[[10 14 66]
 [ 0  4 52]
 [19 25 55]
 [26 32 45]]
->
[[14 66 10]
 [ 4 52  0]
 [25 55 19]
 [32 45 26]]

[[ 36 -38  13  22  -6  13  53 -15  44 -54]
 [  1  15 -44 -38  37  28 -46   6  32  39]]
->
[[-38  13  22  -6  13  53 -15  44 -54  36]
 [ 15 -44 -38  37  28 -46   6  32  39   1]]

[[ 46  15  -8  31  19 -27  50 -58  54]
 [ -5   6   6   8   4  69 -47 -12  47]]
->
[[ 15  -8  31  19 -27  50 -58  54  46]
 [  6   6   8   4  69 -47 -12  47  -5]]

[[ 14   2 -47 -26 -32 -22 -13  51  10  35  35  -5  37 -42]
 [ 46  28 -15 -39  51  41  -8  28 -20  45 -50 -35  -2 -48]]
->
[[  2 -47 -26 -32 -22 -13  51  10  35  35  -5  37 -42  14]
 [ 28 -15 -39  51  41  -8  28 -20  45 -50 -35  -2 -48  46]]

[[ 12  -2 -18  14  -1  16 -25]
 [-61 -36  40  21  33   0 -23]]
->
[[ -2 -18  14  -1  16 -25  12]
 [-36  40  21  33   0 -23 -61]]

[[  2 -34  30   5 -36 -22   9   9 -15   7  15  14 -14  13 -25  44]
 [ -6  34 -31  -7  28   3  32  -4 -10  28 -13  14 -17   9   8  25]
 [ 29  -6  -1  27 -30  45  20 -32  38 -21  -5  24  31  27 -13   2]
 [ -7  44 -20  19  10   9   9  17   4  -9  41 -59   4  18  46 -31]]
->
[[-34  30   5 -36 -22   9   9 -15   7  15  14 -14  13 -25  44   2]
 [ 34 -31  -7  28   3  32  -4 -10  28 -13  14 -17   9   8  25  -6]
 [ -6  -1  27 -30  45  20 -32  38 -21  -5  24  31  27 -13   2  29]
 [ 44 -20  19  10   9   9  17   4  -9  41 -59   4  18  46 -31  -7]]

[[ 13 -24  18]
 [-29  20  34]
 [  3   6 -50]
 [-26  11  34]
 [-27  13  38]
 [-22  -1   7]
 [-11 -21   1]
 [  2  16  25]]
->
[[-24  18  13]
 [ 20  34 -29]
 [  6 -50   3]
 [ 11  34 -26]
 [ 13  38 -27]
 [ -1   7 -22]
 [-21   1 -11]
 [ 16  25   2]]
---
[[ 19  34 -18  19]
 [ 61   0  60 -31]]
->
[19 60]

[[  9 -13  50 -39  30]
 [  7  55  32  11 -30]]
->
[30 11]

[[  9  38  -3  17   4]
 [ 11 -49  -3  17  16]
 [-18  -5  -2   5   8]]
->
[ 4 17 -2]

[[10 20 53 -3 22]
 [11 22 56 -2 24]
 [12 20 55 -6 25]
 [10 21 55  0 22]
 [11 21 55 -5 25]]
->
[22 -2 55 21 11]

[[ -5 -31   7  20]
 [ 20 -43   8  47]
 [ -3  37 -49 -50]]
->
[20  8 37]

[[ -2  -1 -51]
 [-18  -1  25]
 [-15  23  31]
 [  0 -48  -8]
 [ -3 -48 -30]]
->
[-51  -1 -15]

[[ 16 -15  15  -5]
 [  0 -23 -31   3]
 [ -7 -20 -28  21]
 [ 59   8  17 -17]
 [-16 -28  30  24]]
->
[ -5 -31 -20  59]

[[-61 -10]
 [-23 -25]]
->
[-10 -23]

[[-29  15  49]
 [-52  12  42]
 [ -4  24  69]]
->
[49 12 -4]
